128 stands for zero in the data rows.
Here are some points, each followed by its number:
139 & 172 & 206 & 83 & 151 & 101 & 43 & 145 & 104 & 91 & 145 & 103 \\ 0
102 & 115 & 117 & 118 & 143 & 99 & 153 & 122 & 115 & 127 & 117 & 139 \\ 1
171 & 135 & 143 & 131 & 124 & 148 & 100 & 128 & 110 & 109 & 152 & 109 \\ 2
122 & 164 & 138 & 111 & 85 & 136 & 129 & 185 & 110 & 120 & 140 & 93 \\ 3
124 & 103 & 104 & 107 & 98 & 85 & 132 & 140 & 115 & 115 & 131 & 138 \\ 4
174 & 69 & 102 & 149 & 114 & 131 & 104 & 103 & 176 & 162 & 120 & 156 \\ 5
119 & 134 & 86 & 127 & 113 & 126 & 160 & 136 & 137 & 154 & 132 & 107 \\ 6
123 & 141 & 141 & 121 & 112 & 124 & 116 & 159 & 120 & 114 & 131 & 124 \\ 7
125 & 126 & 138 & 116 & 130 & 113 & 122 & 154 & 123 & 101 & 112 & 138 \\ 8
43 & 254 & 196 & 123 & 111 & 163 & 139 & 246 & 85 & 102 & 124 & 74 \\ 9
141 & 101 & 140 & 126 & 102 & 170 & 159 & 148 & 116 & 139 & 145 & 93 \\ 10
153 & 159 & 175 & 122 & 179 & 122 & 67 & 99 & 118 & 102 & 134 & 132 \\ 11
130 & 104 & 91 & 134 & 139 & 131 & 146 & 91 & 136 & 162 & 134 & 140 \\ 12
73 & 136 & 75 & 119 & 29 & 91 & 185 & 214 & 54 & 73 & 144 & 142 \\ 13
183 & 160 & 94 & 108 & 79 & 109 & 110 & 139 & 70 & 103 & 174 & 107 \\ 14
129 & 143 & 144 & 137 & 169 & 152 & 129 & 95 & 131 & 129 & 127 & 121 \\ 15
128 & 147 & 109 & 88 & 78 & 84 & 96 & 130 & 83 & 128 & 161 & 133 \\ 16
114 & 177 & 122 & 121 & 111 & 145 & 151 & 100 & 78 & 121 & 149 & 104 \\ 17
142 & 182 & 172 & 121 & 147 & 128 & 75 & 163 & 111 & 90 & 129 & 113 \\ 18
115 & 94 & 131 & 132 & 130 & 116 & 131 & 140 & 154 & 129 & 121 & 167 \\ 19
80 & 145 & 108 & 117 & 121 & 127 & 196 & 133 & 137 & 136 & 110 & 132 \\ 20
139 & 172 & 112 & 125 & 93 & 131 & 133 & 155 & 90 & 102 & 134 & 102 \\ 21
106 & 113 & 132 & 154 & 159 & 148 & 143 & 133 & 187 & 157 & 91 & 134 \\ 22
157 & 131 & 84 & 156 & 118 & 166 & 179 & 157 & 146 & 151 & 120 & 94 \\ 23
122 & 167 & 196 & 92 & 158 & 118 & 58 & 138 & 108 & 102 & 137 & 102 \\ 24
118 & 135 & 64 & 116 & 72 & 80 & 142 & 150 & 99 & 119 & 136 & 139 \\ 25
163 & 80 & 166 & 136 & 154 & 173 & 163 & 79 & 189 & 158 & 135 & 128 \\ 26
153 & 33 & 199 & 208 & 255 & 201 & 91 & 21 & 255 & 203 & 73 & 158 \\ 27
105 & 157 & 131 & 92 & 91 & 99 & 107 & 227 & 99 & 100 & 136 & 118 \\ 28
90 & 52 & 69 & 118 & 165 & 67 & 206 & 119 & 148 & 163 & 90 & 168 \\ 29
135 & 135 & 189 & 108 & 151 & 131 & 120 & 132 & 158 & 116 & 138 & 114 \\ 30
99 & 66 & 84 & 139 & 102 & 80 & 150 & 192 & 151 & 128 & 83 & 154 \\ 31
105 & 164 & 142 & 121 & 157 & 112 & 120 & 131 & 116 & 109 & 116 & 125 \\ 32
128 & 66 & 89 & 140 & 87 & 126 & 167 & 130 & 158 & 157 & 122 & 141 \\ 33
124 & 144 & 115 & 84 & 81 & 97 & 92 & 131 & 90 & 124 & 153 & 129 \\ 34
135 & 146 & 114 & 114 & 110 & 113 & 131 & 133 & 98 & 119 & 159 & 112 \\ 35
128 & 124 & 67 & 113 & 56 & 107 & 160 & 134 & 107 & 138 & 141 & 136 \\ 36
132 & 156 & 122 & 133 & 125 & 125 & 114 & 141 & 116 & 114 & 125 & 127 \\ 37
59 & 104 & 160 & 177 & 252 & 177 & 178 & 14 & 182 & 160 & 104 & 205 \\ 38
166 & 61 & 174 & 166 & 160 & 171 & 90 & 140 & 196 & 171 & 121 & 133 \\ 39
208 & 55 & 84 & 191 & 96 & 164 & 141 & 158 & 176 & 163 & 117 & 113 \\ 40
119 & 125 & 122 & 142 & 166 & 126 & 123 & 90 & 129 & 128 & 116 & 142 \\ 41
100 & 151 & 143 & 127 & 145 & 138 & 141 & 119 & 146 & 132 & 112 & 136 \\ 42
144 & 127 & 155 & 125 & 149 & 129 & 95 & 106 & 114 & 135 & 151 & 118 \\ 43
102 & 183 & 116 & 118 & 112 & 152 & 159 & 88 & 67 & 116 & 156 & 92 \\ 44
147 & 34 & 126 & 125 & 146 & 117 & 156 & 89 & 175 & 167 & 119 & 141 \\ 45
136 & 148 & 106 & 126 & 106 & 135 & 151 & 140 & 115 & 129 & 142 & 104 \\ 46
129 & 132 & 119 & 130 & 151 & 123 & 107 & 100 & 128 & 115 & 116 & 132 \\ 47
96 & 143 & 128 & 124 & 101 & 126 & 120 & 143 & 122 & 137 & 127 & 129 \\ 48
161 & 99 & 105 & 134 & 68 & 121 & 115 & 192 & 149 & 133 & 127 & 132 \\ 49
69 & 118 & 145 & 158 & 198 & 160 & 159 & 60 & 157 & 148 & 116 & 172 \\ 50
127 & 136 & 120 & 113 & 109 & 115 & 116 & 130 & 115 & 128 & 137 & 132 \\ 51
150 & 108 & 99 & 151 & 119 & 144 & 157 & 118 & 118 & 134 & 135 & 130 \\ 52
New points follow, each followed by the numbers of its two nearest points above by angle, seen from the average point of the numbered points, nearest first.
113 & 170 & 174 & 139 & 175 & 196 & 140 & 49 & 141 & 141 & 120 & 135 \\ 15 50
145 & 114 & 101 & 150 & 139 & 145 & 144 & 93 & 146 & 152 & 120 & 138 \\ 12 52
118 & 107 & 113 & 136 & 118 & 125 & 141 & 140 & 147 & 149 & 120 & 133 \\ 33 31
132 & 108 & 106 & 132 & 133 & 136 & 137 & 106 & 137 & 148 & 134 & 132 \\ 12 45
60 & 74 & 114 & 204 & 185 & 207 & 198 & 77 & 251 & 246 & 65 & 159 \\ 22 38
172 & 91 & 140 & 122 & 92 & 117 & 92 & 178 & 147 & 130 & 151 & 110 \\ 49 40
124 & 112 & 119 & 121 & 133 & 114 & 139 & 126 & 134 & 139 & 124 & 135 \\ 29 45
148 & 132 & 116 & 119 & 145 & 121 & 98 & 103 & 111 & 125 & 157 & 122 \\ 43 11
169 & 133 & 139 & 127 & 124 & 140 & 95 & 129 & 113 & 107 & 149 & 111 \\ 2 43
153 & 118 & 92 & 154 & 113 & 160 & 172 & 152 & 149 & 147 & 126 & 95 \\ 23 40
138 & 191 & 124 & 106 & 121 & 164 & 157 & 170 & 64 & 89 & 141 & 80 \\ 21 3
143 & 127 & 108 & 141 & 118 & 147 & 156 & 146 & 134 & 136 & 125 & 112 \\ 23 40
113 & 130 & 123 & 133 & 162 & 125 & 127 & 90 & 126 & 133 & 115 & 146 \\ 41 38
185 & 77 & 93 & 168 & 95 & 149 & 140 & 173 & 162 & 152 & 125 & 129 \\ 40 49
233 & 150 & 176 & 138 & 105 & 193 & 81 & 151 & 80 & 97 & 185 & 56 \\ 2 14
163 & 136 & 146 & 125 & 132 & 139 & 99 & 124 & 112 & 113 & 146 & 114 \\ 2 43
221 & 56 & 139 & 101 & 55 & 111 & 73 & 239 & 171 & 134 & 165 & 98 \\ 49 40
122 & 150 & 187 & 136 & 186 & 171 & 123 & 51 & 111 & 118 & 173 & 132 \\ 15 43
82 & 91 & 116 & 161 & 123 & 137 & 151 & 153 & 211 & 167 & 77 & 155 \\ 22 19
210 & 57 & 142 & 112 & 54 & 111 & 72 & 233 & 163 & 134 & 166 & 103 \\ 49 40
138 & 111 & 136 & 132 & 132 & 142 & 120 & 133 & 141 & 139 & 131 & 131 \\ 39 27
185 & 138 & 155 & 130 & 125 & 143 & 86 & 135 & 102 & 96 & 157 & 107 \\ 2 18
166 & 92 & 126 & 155 & 118 & 150 & 137 & 165 & 170 & 143 & 120 & 119 \\ 40 39
119 & 127 & 138 & 108 & 121 & 102 & 123 & 145 & 103 & 90 & 118 & 140 \\ 8 28
123 & 133 & 144 & 111 & 118 & 94 & 121 & 168 & 105 & 72 & 100 & 145 \\ 8 7
132 & 198 & 112 & 132 & 71 & 136 & 118 & 191 & 65 & 80 & 136 & 88 \\ 21 3
151 & 137 & 97 & 134 & 95 & 131 & 130 & 119 & 103 & 123 & 143 & 126 \\ 14 36
97 & 177 & 129 & 105 & 163 & 110 & 125 & 134 & 111 & 108 & 120 & 124 \\ 32 24
145 & 113 & 106 & 146 & 121 & 138 & 153 & 117 & 122 & 132 & 129 & 131 \\ 52 12
166 & 118 & 78 & 168 & 117 & 181 & 194 & 170 & 152 & 155 & 121 & 77 \\ 23 40
148 & 102 & 116 & 120 & 73 & 109 & 113 & 173 & 134 & 122 & 141 & 117 \\ 49 4
105 & 157 & 140 & 117 & 152 & 119 & 123 & 136 & 123 & 114 & 123 & 114 \\ 32 24
155 & 128 & 146 & 122 & 144 & 123 & 90 & 104 & 118 & 131 & 155 & 120 \\ 43 11
153 & 113 & 114 & 133 & 99 & 123 & 124 & 171 & 138 & 128 & 129 & 118 \\ 49 40
154 & 78 & 68 & 140 & 90 & 105 & 146 & 123 & 134 & 149 & 133 & 140 \\ 33 36
155 & 127 & 89 & 157 & 103 & 165 & 176 & 167 & 140 & 153 & 126 & 90 \\ 23 40
111 & 120 & 95 & 129 & 93 & 139 & 125 & 137 & 90 & 169 & 112 & 155 \\ 36 25
126 & 135 & 157 & 139 & 155 & 149 & 127 & 89 & 122 & 125 & 145 & 131 \\ 15 43
119 & 141 & 138 & 119 & 144 & 120 & 125 & 133 & 119 & 120 & 125 & 124 \\ 32 24
122 & 163 & 150 & 136 & 157 & 143 & 140 & 79 & 139 & 138 & 121 & 128 \\ 15 42
157 & 131 & 138 & 128 & 126 & 137 & 109 & 128 & 114 & 115 & 143 & 119 \\ 2 43
156 & 83 & 121 & 142 & 146 & 131 & 147 & 116 & 141 & 140 & 126 & 133 \\ 45 26
195 & 135 & 154 & 127 & 129 & 155 & 84 & 130 & 99 & 102 & 158 & 107 \\ 2 43
140 & 105 & 102 & 135 & 133 & 138 & 140 & 106 & 142 & 149 & 138 & 137 \\ 12 5
124 & 152 & 145 & 136 & 155 & 167 & 141 & 79 & 139 & 139 & 127 & 131 \\ 15 38
122 & 129 & 94 & 102 & 75 & 108 & 181 & 115 & 105 & 142 & 155 & 117 \\ 36 25
166 & 72 & 180 & 138 & 161 & 183 & 155 & 59 & 201 & 170 & 130 & 133 \\ 26 27
131 & 132 & 164 & 121 & 142 & 132 & 130 & 124 & 143 & 128 & 131 & 124 \\ 30 11
123 & 129 & 143 & 111 & 122 & 98 & 119 & 147 & 110 & 82 & 107 & 141 \\ 8 7
226 & 128 & 167 & 129 & 117 & 153 & 68 & 144 & 99 & 89 & 175 & 94 \\ 2 43
140 & 81 & 74 & 142 & 132 & 154 & 156 & 78 & 162 & 191 & 148 & 150 \\ 12 45
164 & 142 & 146 & 126 & 131 & 136 & 99 & 126 & 108 & 109 & 146 & 110 \\ 2 43
146 & 151 & 106 & 104 & 96 & 97 & 150 & 149 & 74 & 133 & 177 & 98 \\ 35 14
157 & 101 & 85 & 161 & 116 & 151 & 176 & 105 & 110 & 135 & 142 & 136 \\ 52 12
113 & 49 & 137 & 141 & 138 & 91 & 112 & 143 & 185 & 128 & 96 & 182 \\ 19 31
191 & 88 & 99 & 147 & 90 & 147 & 132 & 158 & 137 & 147 & 137 & 107 \\ 40 49
138 & 88 & 76 & 158 & 136 & 144 & 160 & 91 & 149 & 164 & 108 & 149 \\ 12 52
136 & 121 & 120 & 127 & 125 & 127 & 136 & 128 & 123 & 125 & 133 & 126 \\ 52 14
185 & 130 & 155 & 131 & 127 & 142 & 93 & 127 & 105 & 107 & 154 & 108 \\ 2 43
135 & 160 & 170 & 146 & 233 & 179 & 135 & 49 & 131 & 150 & 127 & 104 \\ 15 41
109 & 131 & 114 & 129 & 102 & 119 & 155 & 140 & 111 & 124 & 144 & 133 \\ 13 36
132 & 163 & 123 & 129 & 104 & 133 & 123 & 154 & 100 & 108 & 133 & 108 \\ 21 3
165 & 123 & 78 & 156 & 109 & 185 & 199 & 174 & 147 & 157 & 120 & 83 \\ 23 40
112 & 127 & 132 & 137 & 153 & 137 & 126 & 125 & 160 & 147 & 102 & 136 \\ 22 27
192 & 136 & 157 & 128 & 131 & 143 & 75 & 135 & 102 & 101 & 148 & 106 \\ 2 18
106 & 128 & 149 & 182 & 159 & 161 & 132 & 132 & 195 & 134 & 68 & 158 \\ 22 27
87 & 134 & 103 & 140 & 135 & 124 & 166 & 146 & 143 & 143 & 98 & 139 \\ 20 29
140 & 150 & 174 & 125 & 168 & 128 & 77 & 109 & 114 & 101 & 125 & 125 \\ 11 24
182 & 73 & 100 & 164 & 109 & 158 & 128 & 154 & 157 & 148 & 122 & 123 \\ 40 5
157 & 109 & 99 & 132 & 84 & 116 & 123 & 151 & 125 & 122 & 141 & 124 \\ 49 36
102 & 173 & 182 & 139 & 196 & 206 & 145 & 34 & 127 & 179 & 145 & 93 \\ 15 50
104 & 113 & 107 & 149 & 198 & 123 & 118 & 48 & 136 & 148 & 99 & 157 \\ 41 38
147 & 124 & 104 & 144 & 119 & 146 & 155 & 143 & 140 & 140 & 127 & 115 \\ 23 40
144 & 71 & 190 & 169 & 219 & 135 & 87 & 87 & 172 & 130 & 104 & 159 \\ 27 39
117 & 55 & 56 & 123 & 142 & 70 & 206 & 140 & 147 & 178 & 99 & 161 \\ 29 33
118 & 93 & 111 & 127 & 139 & 102 & 149 & 131 & 140 & 156 & 116 & 146 \\ 29 45
122 & 130 & 143 & 127 & 134 & 139 & 123 & 129 & 136 & 126 & 122 & 123 \\ 30 15
169 & 76 & 179 & 139 & 173 & 185 & 163 & 48 & 207 & 171 & 139 & 132 \\ 26 27
100 & 163 & 129 & 110 & 153 & 116 & 136 & 141 & 120 & 109 & 123 & 125 \\ 32 9
125 & 129 & 144 & 119 & 122 & 113 & 127 & 150 & 113 & 92 & 107 & 137 \\ 8 7
205 & 57 & 79 & 166 & 88 & 158 & 147 & 168 & 161 & 162 & 125 & 121 \\ 40 49
